In the data rows, 50 means zero.
A hidden rule labels the rows of this table. It goes by one to three of the table's principal directions, not those with the most spread.
array([59, 62, 32, 54, 49, 55, 39, 46, 49, 49, 42, 48, 52, 45, 39, 65, 48, 57, 59, 50, 25, 65, 27, 39, 57, 41, 61, 57, 57, 50, 38, 81, 55, 48, 53, 51, 38, 57, 69]) z168
array([50, 47, 46, 56, 58, 41, 53, 46, 47, 39, 62, 55, 60, 63, 53, 53, 47, 45, 63, 45, 46, 66, 42, 65, 42, 47, 48, 43, 48, 47, 54, 57, 48, 56, 36, 56, 51, 46, 45]) z168
array([45, 55, 33, 55, 74, 70, 46, 52, 42, 34, 52, 46, 67, 41, 41, 50, 60, 61, 55, 49, 62, 41, 53, 38, 59, 68, 47, 79, 60, 36, 62, 32, 49, 58, 90, 64, 29, 46, 52]) z820
array([69, 54, 50, 55, 64, 46, 46, 53, 57, 37, 49, 61, 59, 56, 40, 51, 43, 47, 61, 51, 38, 61, 15, 64, 37, 47, 44, 53, 45, 53, 36, 74, 58, 51, 26, 61, 37, 57, 49]) z168
array([53, 36, 55, 54, 67, 43, 54, 51, 54, 43, 67, 54, 67, 65, 56, 48, 38, 49, 49, 37, 48, 58, 31, 68, 34, 53, 37, 53, 41, 50, 41, 57, 58, 60, 24, 59, 52, 49, 39]) z168
array([54, 67, 46, 50, 41, 44, 59, 38, 48, 47, 54, 51, 24, 51, 61, 54, 73, 52, 74, 45, 20, 46, 49, 60, 39, 42, 65, 36, 33, 70, 59, 60, 45, 38, 31, 61, 62, 53, 47]) z168
array([49, 49, 55, 44, 48, 52, 50, 56, 48, 65, 43, 54, 49, 38, 44, 40, 45, 48, 35, 59, 62, 45, 57, 44, 59, 53, 43, 46, 60, 48, 40, 42, 48, 50, 62, 46, 47, 56, 55]) z168
array([45, 53, 43, 58, 67, 54, 53, 50, 51, 31, 56, 54, 71, 54, 47, 59, 49, 68, 55, 38, 55, 51, 39, 54, 51, 54, 48, 76, 43, 44, 47, 53, 55, 58, 55, 68, 36, 45, 45]) z820
array([59, 47, 46, 50, 56, 67, 31, 53, 46, 55, 53, 38, 42, 34, 53, 33, 56, 54, 39, 53, 47, 29, 48, 35, 58, 65, 46, 62, 62, 47, 46, 50, 57, 51, 75, 51, 40, 51, 70]) z168
array([63, 41, 66, 33, 47, 60, 33, 51, 39, 68, 56, 52, 36, 27, 54, 34, 50, 45, 36, 58, 58, 46, 48, 45, 47, 55, 37, 47, 74, 48, 41, 48, 55, 50, 60, 44, 51, 48, 67]) z168
array([64, 64, 36, 47, 47, 52, 23, 38, 33, 45, 45, 54, 45, 29, 49, 59, 50, 39, 70, 60, 43, 64, 37, 58, 47, 35, 43, 48, 71, 58, 41, 63, 50, 40, 50, 56, 33, 59, 71]) z37
array([55, 23, 59, 44, 56, 66, 39, 52, 44, 73, 67, 28, 48, 51, 60, 36, 48, 51, 35, 47, 39, 45, 58, 33, 49, 63, 46, 49, 61, 43, 55, 43, 55, 56, 65, 35, 67, 38, 55]) z37
array([63, 61, 44, 62, 67, 41, 42, 47, 53, 23, 60, 62, 58, 53, 51, 46, 55, 58, 66, 40, 45, 43, 22, 76, 42, 50, 39, 63, 35, 64, 39, 68, 58, 51, 28, 79, 33, 53, 50]) z754
array([62, 45, 49, 49, 51, 59, 37, 59, 48, 60, 37, 46, 46, 42, 46, 38, 39, 38, 44, 68, 50, 66, 47, 46, 58, 50, 51, 39, 77, 32, 42, 64, 57, 41, 75, 47, 47, 57, 71]) z168
array([61, 62, 53, 42, 31, 55, 32, 47, 40, 58, 29, 52, 33, 27, 39, 47, 53, 35, 59, 75, 53, 61, 61, 40, 62, 38, 53, 33, 79, 45, 53, 54, 42, 41, 69, 38, 42, 55, 69]) z820
array([57, 42, 54, 53, 69, 60, 47, 58, 64, 41, 61, 51, 64, 56, 38, 41, 50, 64, 37, 35, 52, 38, 34, 38, 55, 67, 50, 76, 49, 40, 51, 54, 60, 62, 62, 54, 45, 42, 47]) z168
array([68, 44, 43, 49, 61, 48, 32, 47, 32, 67, 69, 41, 37, 53, 63, 40, 58, 43, 72, 64, 19, 47, 45, 56, 36, 55, 35, 28, 48, 71, 48, 52, 49, 52, 30, 48, 51, 52, 56]) z37
array([52, 51, 48, 64, 68, 41, 53, 48, 64, 29, 63, 55, 56, 71, 57, 49, 56, 62, 69, 30, 40, 42, 43, 63, 43, 55, 50, 62, 23, 57, 59, 51, 58, 53, 34, 72, 49, 50, 33]) z168
array([65, 48, 68, 38, 45, 44, 44, 46, 40, 60, 53, 61, 41, 36, 46, 33, 49, 33, 50, 61, 53, 54, 44, 63, 41, 44, 34, 29, 64, 59, 41, 49, 45, 51, 32, 45, 53, 53, 50]) z168
array([53, 69, 42, 59, 52, 49, 42, 34, 56, 25, 45, 52, 41, 50, 47, 60, 67, 67, 78, 34, 31, 38, 41, 51, 50, 45, 59, 73, 25, 67, 57, 55, 56, 44, 40, 70, 40, 56, 47]) z37
array([63, 23, 65, 41, 46, 57, 45, 60, 52, 83, 70, 31, 42, 62, 62, 42, 46, 45, 36, 53, 30, 56, 54, 37, 44, 54, 53, 27, 61, 47, 55, 60, 53, 52, 47, 24, 80, 33, 51]) z754
array([59, 44, 55, 53, 61, 53, 58, 56, 42, 58, 57, 44, 63, 54, 54, 43, 47, 46, 53, 60, 41, 57, 45, 67, 41, 49, 39, 34, 52, 52, 40, 56, 46, 51, 38, 56, 53, 48, 38]) z820
array([42, 54, 52, 49, 52, 61, 62, 36, 55, 38, 74, 44, 46, 48, 58, 55, 74, 75, 48, 12, 33, 29, 42, 42, 45, 58, 66, 79, 31, 60, 61, 52, 52, 57, 48, 62, 63, 36, 40]) z168
array([46, 60, 51, 40, 30, 43, 53, 50, 47, 65, 34, 59, 29, 38, 50, 51, 51, 40, 47, 65, 54, 50, 61, 44, 53, 43, 53, 32, 55, 55, 46, 46, 44, 43, 49, 39, 51, 62, 61]) z168
array([57, 50, 43, 56, 58, 50, 43, 55, 50, 48, 43, 50, 54, 57, 53, 59, 40, 51, 63, 59, 45, 64, 44, 56, 47, 45, 49, 49, 52, 44, 45, 60, 58, 42, 52, 59, 42, 56, 53]) z37
array([30, 44, 44, 56, 48, 53, 66, 39, 61, 41, 77, 33, 57, 74, 70, 77, 66, 77, 57,  9, 30, 43, 61, 37, 44, 52, 73, 72, 18, 55, 76, 49, 50, 61, 40, 50, 73, 28, 30]) z820
array([44, 45, 56, 47, 41, 45, 54, 50, 50, 57, 54, 46, 43, 52, 56, 44, 53, 45, 42, 51, 54, 37, 61, 47, 49, 54, 48, 41, 42, 57, 54, 39, 44, 55, 40, 38, 58, 47, 47]) z820
array([37, 60, 49, 49, 30, 48, 53, 52, 43, 65, 11, 51, 44, 43, 24, 54, 43, 40, 57, 84, 60, 65, 83, 22, 77, 41, 60, 32, 69, 32, 58, 31, 32, 53, 79, 25, 39, 63, 55]) z168
array([51, 62, 56, 43, 25, 51, 37, 48, 45, 59, 24, 52, 30, 32, 40, 55, 52, 45, 56, 72, 56, 49, 67, 28, 63, 41, 54, 43, 63, 48, 52, 44, 43, 50, 60, 32, 38, 59, 65]) z820
array([48, 44, 50, 49, 50, 55, 55, 38, 51, 48, 69, 33, 41, 56, 65, 50, 68, 59, 51, 28, 28, 36, 48, 52, 39, 55, 58, 57, 30, 66, 62, 50, 52, 46, 38, 52, 72, 37, 44]) z37
array([66, 53, 46, 53, 58, 54, 32, 65, 51, 51, 43, 54, 45, 44, 51, 43, 43, 57, 48, 68, 54, 44, 37, 51, 55, 56, 42, 54, 58, 47, 32, 66, 63, 43, 62, 60, 31, 55, 71]) z754
array([47, 42, 63, 52, 49, 39, 68, 47, 56, 45, 61, 52, 46, 71, 61, 52, 51, 52, 60, 41, 40, 56, 49, 67, 34, 46, 54, 40, 29, 55, 57, 53, 50, 51, 20, 54, 68, 42, 31]) z754
array([32, 48, 48, 46, 44, 52, 60, 50, 50, 60, 63, 48, 41, 47, 64, 53, 58, 67, 35, 36, 53, 33, 66, 35, 57, 59, 59, 59, 44, 50, 54, 41, 49, 56, 64, 50, 59, 43, 53]) z168
array([45, 40, 56, 48, 62, 58, 68, 55, 49, 53, 62, 48, 55, 55, 59, 44, 51, 56, 41, 42, 51, 51, 50, 56, 43, 60, 51, 53, 49, 40, 52, 46, 53, 52, 57, 60, 61, 43, 40]) z168
array([35, 63, 35, 57, 47, 44, 64, 44, 53, 37, 51, 52, 49, 56, 52, 60, 59, 53, 56, 40, 46, 44, 52, 51, 52, 49, 63, 54, 37, 54, 57, 49, 43, 51, 48, 56, 48, 53, 45]) z168
array([75, 61, 56, 49, 53, 58, 44, 52, 38, 55, 35, 49, 38, 31, 44, 29, 56, 40, 61, 77, 36, 49, 36, 69, 44, 46, 39, 31, 60, 61, 33, 63, 49, 32, 45, 64, 43, 62, 57]) z820
array([59, 52, 59, 50, 41, 38, 33, 37, 64, 28, 57, 58, 34, 58, 59, 62, 52, 56, 66, 28, 40, 49, 32, 57, 37, 38, 56, 64, 32, 61, 54, 68, 65, 46, 19, 56, 52, 47, 53]) z37
array([49, 26, 73, 32, 51, 75, 38, 49, 41, 70, 55, 39, 37, 29, 52, 28, 53, 61, 26, 45, 60, 43, 65, 23, 59, 68, 48, 68, 75, 30, 57, 32, 60, 55, 93, 42, 64, 37, 66]) z168
array([65, 30, 60, 54, 73, 53, 51, 55, 56, 48, 73, 42, 66, 64, 61, 36, 44, 53, 40, 37, 40, 42, 24, 73, 28, 60, 32, 56, 34, 61, 37, 59, 63, 51, 22, 62, 59, 43, 37]) z37
array([41, 49, 58, 41, 41, 53, 59, 42, 51, 54, 67, 53, 47, 39, 59, 55, 57, 64, 32, 24, 50, 40, 45, 44, 47, 50, 56, 65, 47, 55, 45, 54, 51, 57, 45, 51, 61, 42, 50]) z168
array([50, 50, 54, 55, 52, 39, 59, 47, 56, 43, 50, 57, 59, 60, 52, 55, 42, 50, 55, 40, 48, 63, 42, 71, 44, 37, 49, 47, 40, 55, 43, 60, 54, 43, 30, 61, 57, 52, 38]) z37
array([39, 48, 48, 45, 34, 47, 43, 46, 43, 59, 44, 48, 39, 46, 49, 52, 45, 39, 46, 60, 61, 49, 70, 35, 59, 47, 53, 42, 63, 43, 58, 33, 43, 51, 62, 30, 49, 52, 57]) z168
array([52, 62, 39, 47, 46, 61, 43, 56, 41, 58, 24, 51, 45, 30, 41, 53, 47, 50, 51, 73, 56, 63, 54, 41, 64, 48, 54, 48, 73, 38, 41, 57, 50, 39, 83, 52, 36, 60, 74]) z754
array([38, 56, 55, 50, 44, 52, 74, 52, 54, 54, 47, 47, 47, 51, 55, 51, 61, 59, 47, 46, 50, 40, 65, 48, 51, 52, 59, 48, 36, 53, 56, 42, 43, 50, 51, 54, 60, 48, 36]) z754
array([37, 58, 41, 49, 36, 46, 74, 40, 50, 62, 59, 38, 40, 51, 64, 57, 66, 52, 43, 35, 27, 33, 54, 53, 42, 48, 60, 40, 23, 77, 49, 49, 39, 45, 25, 47, 71, 52, 40]) z168
array([62, 49, 43, 52, 67, 54, 53, 54, 51, 48, 62, 49, 59, 55, 56, 52, 52, 52, 53, 45, 35, 55, 26, 62, 35, 55, 45, 52, 45, 56, 42, 67, 57, 49, 36, 62, 50, 48, 49]) z754
array([55, 56, 37, 54, 61, 55, 30, 52, 47, 42, 53, 51, 46, 43, 54, 47, 56, 59, 58, 51, 53, 39, 51, 45, 58, 59, 47, 64, 56, 49, 53, 49, 58, 47, 73, 62, 34, 51, 66]) z168
array([48, 39, 40, 61, 62, 49, 43, 60, 59, 50, 49, 41, 70, 71, 40, 52, 40, 48, 49, 53, 51, 55, 57, 35, 62, 59, 50, 52, 49, 39, 60, 45, 51, 61, 62, 36, 46, 47, 48]) z168
array([67, 62, 43, 52, 39, 58, 24, 53, 57, 50, 27, 44, 33, 42, 31, 52, 54, 52, 59, 67, 34, 49, 46, 22, 70, 46, 65, 52, 63, 45, 54, 68, 54, 42, 73, 36, 37, 55, 75]) z754
array([49, 57, 25, 70, 72, 50, 50, 55, 58, 26, 45, 46, 78, 66, 37, 60, 45, 55, 59, 48, 47, 50, 34, 52, 54, 57, 49, 69, 36, 47, 49, 55, 53, 55, 51, 61, 28, 55, 45]) z168
array([46, 52, 48, 58, 54, 44, 58, 51, 58, 33, 48, 54, 58, 68, 33, 52, 48, 47, 59, 52, 52, 50, 46, 47, 52, 51, 57, 51, 44, 41, 62, 44, 44, 57, 46, 44, 43, 49, 34]) z754
array([57, 28, 59, 43, 59, 58, 30, 54, 52, 48, 72, 47, 53, 49, 62, 43, 41, 55, 28, 37, 62, 40, 33, 45, 41, 66, 38, 72, 58, 42, 44, 55, 67, 62, 51, 46, 47, 37, 66]) z754
array([40, 68, 30, 50, 41, 47, 42, 48, 41, 48, 31, 63, 56, 34, 37, 69, 40, 46, 54, 61, 66, 69, 54, 39, 68, 37, 54, 53, 75, 37, 42, 53, 43, 50, 74, 47, 26, 63, 68]) z168
array([64, 50, 35, 52, 66, 64, 32, 63, 42, 61, 38, 43, 60, 38, 40, 44, 43, 49, 47, 72, 49, 54, 43, 40, 60, 60, 38, 53, 69, 44, 36, 56, 56, 47, 77, 51, 30, 59, 71]) z37
array([31, 43, 46, 44, 39, 59, 65, 49, 45, 76, 42, 34, 57, 50, 49, 65, 50, 51, 41, 49, 46, 68, 80, 26, 63, 47, 63, 43, 57, 40, 63, 38, 40, 53, 73, 29, 70, 46, 48]) z37
array([59, 42, 69, 50, 56, 43, 56, 61, 51, 53, 48, 57, 52, 50, 49, 24, 42, 43, 38, 64, 65, 41, 46, 73, 45, 55, 31, 36, 48, 53, 35, 47, 51, 47, 37, 57, 51, 52, 42]) z754
array([41, 57, 60, 34, 36, 54, 54, 47, 32, 65, 45, 64, 36, 20, 46, 44, 49, 48, 37, 63, 70, 42, 60, 39, 54, 49, 44, 47, 74, 44, 36, 33, 40, 57, 64, 45, 38, 58, 58]) z168
array([44, 53, 39, 62, 45, 32, 56, 55, 59, 53, 26, 50, 60, 79, 30, 66, 38, 33, 72, 70, 43, 78, 68, 43, 61, 36, 59, 23, 44, 44, 66, 45, 38, 50, 43, 28, 51, 59, 36]) z168
array([45, 40, 48, 48, 43, 47, 55, 55, 41, 74, 44, 37, 42, 58, 51, 45, 44, 38, 47, 73, 43, 53, 68, 42, 53, 51, 49, 23, 53, 50, 52, 37, 41, 47, 51, 29, 61, 53, 48]) z168
array([39, 34, 65, 36, 37, 52, 61, 42, 45, 69, 63, 42, 47, 49, 61, 55, 48, 47, 36, 37, 50, 58, 62, 44, 42, 45, 53, 44, 54, 49, 57, 40, 46, 54, 43, 33, 77, 38, 41]) z37
array([44, 46, 65, 54, 59, 55, 66, 45, 63, 36, 56, 49, 65, 47, 50, 37, 56, 66, 32, 20, 60, 28, 44, 62, 48, 58, 45, 78, 27, 57, 46, 42, 56, 52, 44, 70, 58, 46, 31]) z37
array([58, 51, 46, 51, 44, 40, 52, 45, 44, 59, 67, 45, 31, 64, 60, 47, 64, 36, 71, 57, 20, 54, 55, 56, 40, 45, 59, 14, 47, 63, 65, 56, 39, 47, 30, 41, 67, 46, 44]) z754
array([50, 51, 54, 47, 57, 56, 52, 42, 53, 34, 69, 55, 57, 38, 61, 49, 58, 59, 38, 20, 58, 39, 33, 63, 39, 54, 46, 76, 45, 56, 46, 56, 58, 52, 44, 69, 52, 42, 50]) z820
array([53, 45, 52, 45, 50, 43, 55, 49, 34, 63, 65, 47, 35, 54, 58, 33, 59, 34, 56, 67, 41, 39, 56, 60, 37, 57, 40, 19, 48, 65, 54, 35, 37, 52, 31, 41, 59, 49, 43]) z168
array([52, 55, 52, 56, 53, 46, 51, 59, 56, 49, 38, 57, 60, 50, 39, 45, 46, 48, 49, 60, 62, 46, 56, 49, 59, 52, 42, 47, 49, 48, 46, 45, 47, 56, 53, 50, 37, 58, 46]) z820
array([45, 49, 49, 59, 49, 37, 50, 69, 68, 48, 30, 58, 59, 62, 43, 48, 31, 45, 36, 63, 76, 44, 59, 49, 63, 52, 44, 48, 43, 42, 43, 44, 54, 50, 53, 45, 38, 60, 49]) z820
Here are more rows. What is the label of each one?
array([58, 26, 70, 39, 60, 66, 45, 65, 56, 62, 61, 44, 55, 41, 51, 23, 42, 50,  7, 47, 70, 28, 40, 43, 48, 73, 35, 64, 62, 41, 38, 45, 62, 57, 63, 42, 55, 40, 57]) -> z754
array([38, 34, 42, 49, 58, 52, 53, 62, 50, 63, 66, 40, 61, 59, 60, 47, 45, 53, 24, 47, 62, 40, 60, 41, 55, 68, 45, 53, 50, 45, 52, 39, 51, 60, 64, 39, 57, 39, 55]) -> z754
array([35, 55, 40, 49, 25, 45, 48, 47, 44, 67, 29, 43, 33, 48, 50, 62, 42, 40, 53, 69, 51, 58, 80, 31, 67, 36, 64, 31, 61, 43, 56, 39, 40, 40, 68, 29, 53, 60, 59]) -> z37
array([38, 52, 45, 52, 54, 65, 57, 54, 57, 45, 30, 43, 67, 42, 34, 49, 50, 57, 32, 46, 70, 45, 61, 35, 68, 59, 54, 73, 53, 36, 55, 35, 50, 49, 85, 50, 45, 50, 50]) -> z37
array([45, 50, 52, 50, 53, 57, 43, 58, 48, 53, 39, 55, 71, 38, 30, 49, 40, 52, 39, 59, 77, 54, 62, 33, 71, 52, 42, 61, 72, 32, 48, 37, 45, 63, 81, 42, 33, 50, 53]) -> z820
array([49, 52, 51, 51, 66, 57, 53, 46, 50, 28, 74, 58, 62, 40, 69, 54, 55, 72, 42, 19, 59, 33, 24, 71, 32, 57, 40, 87, 37, 57, 34, 59, 64, 55, 37, 84, 40, 44, 48]) -> z820
array([58, 28, 70, 38, 42, 60, 35, 54, 49, 61, 69, 38, 40, 47, 67, 44, 48, 55, 31, 45, 55, 45, 51, 44, 44, 55, 48, 53, 63, 43, 52, 56, 60, 52, 55, 37, 66, 27, 62]) -> z820
array([47, 71, 39, 54, 47, 40, 54, 48, 53, 33, 40, 67, 57, 46, 43, 65, 51, 52, 59, 48, 59, 55, 40, 61, 52, 39, 52, 56, 45, 55, 43, 60, 47, 48, 42, 62, 34, 57, 51]) -> z754
array([42, 54, 49, 47, 28, 55, 54, 56, 64, 60, 37, 43, 37, 55, 42, 63, 53, 53, 42, 52, 48, 51, 69, 16, 68, 46, 78, 47, 57, 36, 67, 52, 45, 48, 75, 25, 60, 44, 54]) -> z754
array([31, 71, 35, 57, 26, 43, 67, 50, 61, 50, 29, 45, 39, 61, 40, 73, 62, 55, 61, 56, 39, 42, 74, 22, 67, 43, 78, 43, 31, 53, 68, 44, 33, 52, 54, 32, 49, 55, 43]) -> z754
array([62, 41, 64, 52, 65, 60, 44, 53, 50, 47, 58, 45, 55, 51, 52, 35, 56, 52, 57, 50, 49, 46, 53, 54, 46, 59, 41, 53, 52, 46, 58, 44, 54, 53, 57, 59, 52, 43, 42]) -> z820
array([41, 69, 42, 55, 56, 56, 65, 50, 52, 37, 21, 56, 72, 34, 28, 49, 55, 47, 47, 52, 73, 57, 59, 58, 67, 48, 49, 61, 53, 46, 52, 37, 42, 40, 77, 65, 41, 60, 43]) -> z37
array([51, 61, 56, 46, 31, 41, 53, 45, 55, 45, 36, 59, 35, 45, 45, 52, 50, 41, 51, 54, 53, 54, 48, 56, 50, 36, 58, 40, 49, 55, 48, 57, 47, 39, 39, 46, 54, 55, 52]) -> z754
array([36, 59, 42, 45, 17, 40, 58, 33, 52, 59, 45, 40, 23, 63, 52, 78, 64, 45, 70, 46, 21, 61, 72, 28, 52, 31, 82, 31, 38, 60, 79, 48, 35, 44, 38, 21, 74, 46, 46]) -> z168
array([49, 55, 47, 50, 40, 53, 47, 49, 52, 51, 46, 46, 44, 49, 44, 56, 53, 47, 52, 54, 44, 45, 52, 32, 53, 49, 59, 50, 54, 47, 55, 50, 45, 56, 53, 37, 43, 52, 53]) -> z754
array([41, 52, 47, 55, 58, 46, 64, 40, 50, 36, 68, 55, 62, 60, 52, 59, 58, 56, 61, 27, 43, 53, 45, 56, 42, 49, 54, 59, 38, 53, 59, 48, 45, 62, 36, 59, 54, 44, 32]) -> z168
array([40, 56, 52, 39, 41, 69, 63, 47, 43, 61, 48, 45, 51, 28, 42, 55, 61, 62, 32, 44, 51, 45, 53, 27, 58, 54, 61, 64, 62, 43, 49, 47, 42, 58, 72, 42, 52, 44, 55]) -> z754
array([59, 30, 42, 65, 76, 42, 47, 53, 50, 44, 73, 33, 56, 89, 71, 45, 50, 47, 76, 50, 21, 50, 43, 72, 27, 62, 39, 37, 19, 63, 61, 50, 58, 51, 18, 58, 60, 44, 35]) -> z37
array([59, 57, 47, 63, 62, 29, 63, 56, 58, 34, 46, 64, 66, 74, 41, 51, 43, 34, 70, 60, 47, 63, 34, 82, 37, 42, 41, 28, 32, 60, 47, 58, 44, 48, 11, 59, 44, 58, 27]) -> z754
array([62, 49, 57, 44, 54, 55, 36, 54, 44, 51, 42, 56, 42, 32, 45, 29, 45, 40, 40, 65, 64, 42, 41, 56, 49, 57, 35, 50, 66, 48, 37, 47, 56, 44, 59, 54, 38, 58, 65]) -> z168
array([49, 47, 38, 58, 72, 55, 62, 55, 49, 56, 66, 39, 67, 62, 54, 49, 59, 61, 53, 43, 33, 40, 50, 51, 47, 63, 46, 52, 34, 60, 52, 44, 47, 56, 49, 59, 54, 47, 33]) -> z168
array([60, 57, 55, 43, 64, 63, 41, 42, 35, 39, 48, 64, 63, 15, 40, 37, 49, 45, 45, 48, 72, 53, 34, 68, 47, 48, 30, 68, 77, 47, 34, 46, 53, 45, 66, 74, 33, 57, 55]) -> z37
array([43, 54, 41, 41, 31, 54, 57, 50, 37, 84, 37, 39, 33, 44, 44, 58, 51, 36, 52, 74, 33, 61, 74, 24, 59, 42, 65, 19, 68, 47, 56, 40, 33, 45, 66, 22, 60, 59, 54]) -> z168
array([69, 40, 45, 50, 50, 61, 22, 57, 49, 65, 49, 32, 36, 54, 45, 42, 49, 47, 55, 69, 28, 52, 50, 27, 60, 55, 57, 39, 69, 42, 57, 63, 56, 44, 72, 31, 52, 45, 70]) -> z754
array([34, 55, 45, 44, 31, 47, 56, 43, 40, 58, 45, 48, 42, 44, 50, 64, 51, 48, 48, 55, 51, 52, 63, 36, 54, 43, 58, 44, 53, 50, 53, 41, 38, 56, 50, 33, 50, 50, 53]) -> z820
array([59, 51, 39, 55, 48, 36, 61, 61, 44, 70, 42, 41, 36, 73, 53, 44, 51, 29, 67, 86, 24, 58, 58, 65, 43, 47, 50,  0, 38, 67, 53, 52, 38, 33, 28, 37, 64, 57, 42]) -> z754
array([44, 41, 61, 38, 34, 46, 46, 51, 44, 65, 57, 54, 36, 52, 56, 58, 45, 47, 50, 58, 58, 57, 68, 33, 50, 46, 54, 37, 66, 39, 60, 40, 44, 60, 53, 27, 56, 41, 52]) -> z754
array([43, 73, 38, 56, 33, 38, 66, 35, 58, 38, 45, 51, 43, 53, 45, 65, 65, 53, 61, 35, 30, 46, 45, 57, 52, 33, 70, 47, 27, 73, 54, 62, 40, 39, 28, 53, 60, 54, 39]) -> z168
array([59, 60, 39, 64, 50, 44, 41, 61, 63, 45, 42, 45, 40, 71, 42, 53, 61, 56, 74, 65, 30, 42, 59, 35, 63, 54, 64, 40, 35, 54, 67, 58, 48, 50, 53, 43, 43, 49, 52]) -> z754
array([54, 52, 49, 47, 53, 51, 47, 43, 43, 44, 73, 53, 43, 48, 57, 48, 63, 49, 58, 42, 40, 44, 41, 51, 40, 55, 51, 49, 53, 54, 57, 54, 46, 59, 41, 52, 50, 42, 51]) -> z754
array([49, 46, 65, 48, 54, 53, 48, 44, 56, 32, 70, 57, 49, 50, 57, 51, 57, 72, 48, 23, 53, 40, 37, 50, 44, 55, 53, 78, 43, 46, 53, 57, 60, 62, 44, 63, 50, 35, 48]) -> z754
array([43, 47, 46, 51, 37, 56, 47, 55, 57, 69, 41, 32, 43, 49, 46, 47, 55, 56, 34, 54, 47, 30, 74, 22, 72, 55, 59, 49, 45, 55, 57, 39, 46, 47, 71, 29, 60, 48, 54]) -> z37
array([37, 62, 52, 41, 27, 70, 56, 49, 55, 60, 17, 42, 37, 24, 38, 54, 58, 54, 32, 53, 63, 44, 75, 18, 74, 48, 71, 63, 66, 36, 58, 39, 46, 38, 97, 40, 53, 55, 62]) -> z37
